Each run below is a few steps of one of 6 hidden systems, one row a step.
Retak, path 1:
[[ 23  45 -16 -47 -57  -8 -52  15  27  -6 -21  64 -33 -14 -11 -43 -78  13]
 [ 10  25 -19  22 -23   9  54  -6  46  38 -67  -9 -12   5  98 -37  10  -6]
 [ 33  17  23  11  14 -28  22  63 -58 -44  53  19  10   0  84 -20 -20   3]
 [ 32 -75  74  34  12 -31  24   1  10  29  28 -67   1 -38  15  29 -11  -3]
 [-32   8  12 -28  -1 -58  30  13 -18 -25   8 -40  33  45 -73  44 -69 -27]
 [ 20   8  22 -20 -29  10 -25 -36  60  40 -14  56 -23 -23 -46  -1 -85 -18]
 [-47  52 -38 -18 -41   9  72  -5  15  45 -47  39   7  36  45 -20   1 -30]
 [ 54  28  36   9  26  21  -4  -1 -35   8  44  76   9 -18  90 -12 -10 -17]]
voral, path 2, 8 rows:
[[-12 -13  31 -43 -32   7 -60 -45  53  52 -15  20 -12 -25 -78 -13 -25   4]
 [-28  78   5 -45  26   0 -18 -10  31 -11 -21  49  24  48   9 -83 -36   6]
 [ 30  -2  41  -8  -8  34 -40 -21  19  53   3  48 -13 -45  76 -60  43  23]
 [-17   9  43 -25  24 -27  -2 -28   0  19 -44 -84  50  35  41 -35  52  10]
 [ 35 -33  82 -28   8 -50 -56  33 -39 -16  63 -19  13 -36  10 -21 -20  29]
 [-27 -30  29 -34 -37 -36 -23  -6  62  28 -34 -54 -11  -9 -66 -26 -38  20]
 [ 27  66  12 -46  -9 -26 -38  11  13 -29 -14  46  -2  16  17 -51 -93   5]
 [ 16  -8  24  20 -11  26   7 -11  77  53 -29  27 -32 -34  65 -71   0  14]]
Zer, path 3, 8 rows:
[[-27 -13 -12  24  23 -39  31  44  59 -47 -27 -68 -14  29 -22 -48 -49  27]
 [ 40  11 -34  -6 -86 -33  10  23  25   4 -60 -16 -41 -20  30   0 -67   6]
 [  2  -3   2  58  39  -8  81   6  72  -6 -35 -41  -8  25  35 -18 -50 -13]
 [ 17  12  -7  -2 -56 -47  44  77  -8 -17  11  17 -25 -15  59 -25 -62   6]
 [ 37 -42  44  54   6 -16  68  -6  36  30   1 -37  -8 -20  32  43 -56 -31]
 [-26  11  19 -10  -8 -57  67  61 -19 -22  43  11  17  25 -10   2 -80 -21]
 [ 34 -19  36  10 -36   1  34 -19  27  56  16  48 -16 -32  -7  46 -73 -42]
 [-54  23  22   3  32  -8  95   1  -1  21  29  38  41  48   1   7 -30 -51]]
Nilup, path 4, 8 rows:
[[ 20  51  33 -59 -32 -56 -11  -4 -15   2 -51 -46  33  27  54 -22 -38  -3]
 [ 42  32  54  -2  32   6 -19 -24  64  21 -14  36  -3  -5  57 -71 -57   1]
 [-18  31 -11 -20 -41 -25  34  15  31  24 -67 -28   2  18  74 -65   7  14]
 [ 63  26  53  15  27  -9  24 -14  -3  19  -4   7  21  -2 111 -12 -27 -20]
 [-29 -20  48   3  -8 -42  56  42  53  27  -3 -30   1  -1  43 -73 -30  13]
 [ 42  23  48 -36 -48 -49  20 -12 -23  43 -25 -21  23  -1  66  22 -55 -28]
 [-13  24  52  -1  28  -6  41 -17  77  40 -10  28  13  18  16 -53 -69 -24]
 [-15  39  -8 -40 -80 -20  42  11  -3  57 -39  25   3   4  68 -25  -8 -16]]
Nilup, path 5 (8 x 18):
[[ 42  25  -2  42  26  32  26  17  28  -8  30  88 -27 -15  43 -22 -62 -16]
 [-37 -37 -31  26 -55  -9  76  17  30  39 -47 -53 -20  -6  25   3  33  -2]
 [ 41  14  28  21  25 -21  54   4 -56 -11  40  16  30  17  43  66 -50 -49]
 [-45 -55  30  12 -26  -7  44  24  65  43  27  20 -28 -30 -51 -28 -35   2]
 [-11  36 -22 -41 -59 -22  30 -33 -51  32 -38  -4  31  32  -4  77 -13 -52]
 [-17  11  21  27  52  53  27 -23  43  24  45  96  -3   1 -20 -19 -24 -30]
 [-70 -12 -41 -27 -73   2  43  14 -25  48 -18  -2   1   4   9   1  77   0]
 [ 20  -1  53  18  66  22  15 -44 -48  20  53  28  44  11  23  53  21 -41]]
Mal, path 6, 8 rows:
[[  15   -8   37   14   17    7  -11   15   77   18   -9   15  -28  -30
    54 -101  -15   34]
 [  24   27   30  -13  -15  -35   21   43  -44   -6    9   -2   17    0
   116  -37    7    8]
 [  62  -31   83   20   49  -32  -18   13   19  -14   38  -27    0  -31
    31  -19  -64   11]
 [ -40   27   45  -46   -8  -74   31   43   -3  -13    6  -28   37   40
     8  -46  -56    3]
 [  54   37   46  -29  -18  -21  -16  -33   25   28  -20   26    7   -5
    22    8 -100  -32]
 [ -36   26   13   13   17    0   65   26   70   18   -4   43   -4   20
    27  -79  -48   -4]
 [  36   12   32    1  -37  -11   49   14  -32   46   23   49    4  -21
    93   13  -23  -31]
 [   4  -34   65   57   76   -6   68    8   32    5   42  -16   16    4
    22   -7  -34  -19]]
Mal, path 7 (8 x 18):
[[-35  34 -50 -42 -62  -4  12 -17 -42  29 -59 -20  21  31  33  13  63  -9]
 [ 68  -9  -3  47  59  61 -64 -40  25 -25  13  36 -33 -33  -8  12  -4  12]
 [-77 -31 -20 -13 -33 -19  16  55 -13  -5  10 -29  -3   4  -8 -50  71  43]
 [ 84  12   2   0   6   3 -55 -51 -48 -14 -24 -38   8 -10  28  74  -2 -14]
 [-44 -19  -7   6  42  -3 -30  35  52 -50  15 -12 -17  11 -75 -67 -12  48]
 [ 16  29 -31 -56 -98 -24 -25  -9 -51  23 -54 -17   0  -4  38  30  13  -5]
 [ 48   2 -19  63  74  41 -29 -21  70 -46 -22  -1 -33  -3   1 -25 -32  19]
 [-39  -6 -30 -31 -73 -34  11  84 -45 -14  24  12 -19 -13  20 -35  28  34]]
Zer, path 8:
[[-25  11 -34   7 -53  19  76  -8 -12  62 -33  20   1   4  67  20  43 -30]
 [ 55  11  17  49  81  14  14  16 -28 -51  49  26   7   3  59   9 -21 -11]
 [-30 -76  27   3 -46 -22  17  54 -30  21  69  -2 -19 -47 -28  11  27  18]
 [ 21   9   2  -4  11 -13   7 -49 -42  -8  -5 -31  31  31 -48 110 -38 -51]
 [-45   9 -13  -8  18  25 -10  15  43 -14  37  82 -16   9 -85 -37 -39   6]
 [-16  28 -38 -17 -58  41  25 -47 -15  69 -42  46   2   3  36  34  49 -35]
 [ 21  25   5  45 103  41   3  -8 -12 -43  39  40  17  22  49 -21  24  -4]
 [-10 -55  13 -13 -53  -5 -26  44 -57  15  59  11 -18 -53   5  -6  67  36]]
dudo, path 9:
[[-38  50 -29  11  69  55  17 -25  -6 -15   7  58  26  46  23 -32  54 -12]
 [ 13 -36  23   0 -18  32 -39  -5 -36  40  34  24 -11 -51  51 -20  98  26]
 [-22  -2   8   0  65   2 -21 -29 -29 -24 -11 -76  43  38  -7   4  75  15]
 [  6  -7  23 -32  23   1 -96  20 -25 -44  59  38  -5 -21 -43 -41  11  46]
 [-23   4 -27 -32 -21  15 -63 -42  45  15 -69 -41 -10   4 -39 -33  40  31]
 [ 17  69 -46  -2  38  28 -41   7   7 -64 -21  49  -9  28  39 -64  -6  25]
 [ 15 -37  -1  19 -32   9 -19  27  33  15 -20 -20 -41 -47  67 -71  47  53]
 [ 19  19 -17   0  17 -42  -3  27 -36 -65 -33 -82  20  35  52 -11   8  22]]
voral, path 10 (8 x 18):
[[-13  40  69 -31  57  14  -2 -69  18  54  -5  21  57  30  29 -33  11 -25]
 [-38 -12  79 -44   2 -17  -6  10 -22  51  53  20  35 -10  33 -54  51  12]
 [-11  -6  78 -64  -3 -24 -51 -55  -5  55  -4 -34  45  -1 -35  -2   8  -2]
 [-33  14  72 -54  30 -33 -38  11  17   3  40  26  28  15 -34 -71 -40  19]
 [-10  15  38 -64 -46   1 -60 -23  35  61 -14  41  -7 -27  -7 -61  -4  20]
 [  0  55  52 -42  40  -6 -29 -39  41  19 -35   0  36  29  38 -79 -12   6]
 [ 12 -11  75 -31  -5 -18 -36  17  -1  36  26   7  10 -35  69 -83  29  36]
 [  8  -7  70 -43 -12 -43 -38 -31  13  37 -39 -79  29   0  13 -29   0  17]]
dudo, path 11 (8 x 18):
[[-61 -51 -18  13 -18  -3  31   0  40  33 -36 -75  -9   3 -28 -18  61  23]
 [ 49  54 -37 -13  13  -3 -42  12 -74 -78  13  29   7  21  10  32 -28  -4]
 [-16 -73   7  37   0  22  -2   8  78  20   1 -17 -47 -44 -41 -35  18  33]
 [-16  59 -66 -38 -42 -22   4  11 -60 -38 -43 -15  20  50  12  26   2 -10]
 [ 60 -47   9  69  43  42 -24   2  50 -18  28  20 -50 -51  -2  -6 -23  19]
 [-76  -1 -44 -30 -61 -37  51  40 -23   2 -29 -42  11  32  -5 -12  36   5]
 [101  -1  -8  36  27  18 -50 -17 -21 -47   9  14 -25 -27  11  55 -49  -5]
 [-89 -42 -14  12  -9 -13  61  42  48  10   7 -23 -13  12 -51 -43  13  19]]
Retak, path 12:
[[ 54  56 -23 -23 -10  24 -40 -68 -45   7 -35  27  17  15  26  61   1 -35]
 [-41 -26 -14  60  60  52  53  19  45  -2  41  50 -20  -2  -2 -44  28   5]
 [  6 -13  -1 -39 -59 -10 -36  -1 -94  18  20  -7  13 -24  13  50  63   1]
 [ 12  -9   5  58 105  41   5 -54  41 -26  -5 -25  13  26 -35  22  -4 -15]
 [-58 -28 -24 -40 -60  -8 -29  43 -24  -2  38  33 -20 -18 -74 -14  27  29]
 [ 47  32 -28   2  14  38 -42 -88  16  16 -75 -24   6  14  13  41  18 -18]
 [-54   6 -49  25  33  28  22  55  17 -46  38  57 -22  15 -13 -66  20  28]
 [ 50 -24   5 -15 -51   7 -63 -21 -52  25 -17 -29 -14 -48  46  30  61  21]]

Which system made each run below?
path 13, 2 rows:
[[ 63  39 -14   3  14  -7 -29 -40   0 -22 -74 -66   9  21  56  19 -15  -2]
 [  6   2 -10  -6   8  -3 -49  59  26 -61  35  41 -36 -17 -24 -75 -43  49]]
  Mal
path 14, 2 rows:
[[ 32   7   8 -11 -11  61 -65 -34  -8  35  24  93 -22 -47  20 -12  34   5]
 [-73  -2 -21   7  42  16  26 -18  12   4 -28 -56  31  46  -7 -28  88  12]]
  Nilup
path 15, 2 rows:
[[-32  -1 -26  57  46  14  74  62  11 -39  37  30 -12  14  39 -44   6   7]
 [ 52 -45  33 -12 -48 -25 -35   9 -70  16  31 -29  -7 -54  28  54  19   8]]
  Retak
path 16:
[[-34  10  54 -29  23 -48  15   5   6   5 -24 -75  47  38  35 -56  21  15]
 [ 56  47  57 -50  14 -13 -78 -21 -21  -8  18  44  19  -9  16 -19 -58  -1]]
  Mal
path 17, 2 rows:
[[-55   0 -35 -57 -36  -1 -58  18 -46 -21  18  14  -1   6 -75  -9  48  31]
 [ 34  18 -21  11  39  56 -68 -78  45   1 -59 -11 -11   2  -6 -11  33  14]]
  Retak
path 18 (2 x 18):
[[-32  -9 -66   4 -41  43  10 -35  16  26 -20  34 -25  -4 -83  62   7 -26]
 [-30  22 -71  26  19  54  32 -15 -35 -18  18  59   2  30 -32  56  36 -32]]
  Nilup
path 19, 2 rows:
[[-10   6 -69  61  23  14  73  24 -10 -50   9  14 -12  30 -16  56 -23 -31]
 [  3 -58 -30  36 -56  10  35  38 -29  11  44  21 -45 -50 -23  62  11  -6]]
  dudo
path 20 (2 x 18):
[[ 21 -24  -8  16  19  61 -72  -7 -14  -7  51  61 -31 -45  -4 -16  64  32]
 [-36 -28 -39  19  21  26   2 -24 -21  -4 -24 -67  12  16  -8  22 107  16]]
  Retak
path 21, 2 rows:
[[-10 -44 -44  54 -11  53  34 -40  45  43 -40 -22 -35 -20 -15  33  52  -6]
 [-20  32 -58  13  17   9  38  35 -74 -57  33  32  14  37  21  30  29 -17]]
  dudo
path 22 (2 x 18):
[[ -6  -9  28  16  27  48   8 -63  80  62  -9  48  -9 -13 -40  -3 -24 -25]
 [-64  51 -63 -38 -51  -5  46  20 -36   7 -25  27  16  42  19 -10  32 -14]]
  Nilup
path 23 (2 x 18):
[[ 12 -22 -55  10 -26  59 -50 -23 -39   7   9  38 -30 -39 -20  45  76  13]
 [-30  13 -46  28  78  32  -7 -29  -2 -54 -17 -37  21  50 -43  13  46   4]]
  voral
path 24:
[[-46  10  35 -35  56  28 -60 -35   7   6  34  40  29  18 -69 -41  33  14]
 [-24  18 -16 -56 -25  19 -83 -22 -38   5 -10  17   8  -5 -13 -33  81  33]]
  Nilup
path 25 (2 x 18):
[[-43 -83  22  29   5 -12  20  53   4   1  54 -38 -17 -30 -21 -30  51  40]
 [ 25 -14  35 -36 -18 -47 -31 -11 -69 -13  16 -58  32   2 -35  78 -20 -16]]
  Nilup
path 26 (2 x 18):
[[ 15 -12  -8   9  21 -26 -11 -21  -3 -43 -18 -72   7  22 -80  70 -55 -15]
 [-43  30 -62 -35 -41  -1 -11   8  20 -22 -22  31 -16  29 -94   2 -53  -4]]
  Mal
path 27, 2 rows:
[[ -2  31  -5 -26 -21  12 -22  21 -18  14  -5  38   1 -11  91 -80  60  34]
 [ 71 -34  59  29  36  -1 -43  -3  -1  -2  14 -36  -6 -40  79 -26  27  31]]
  Mal
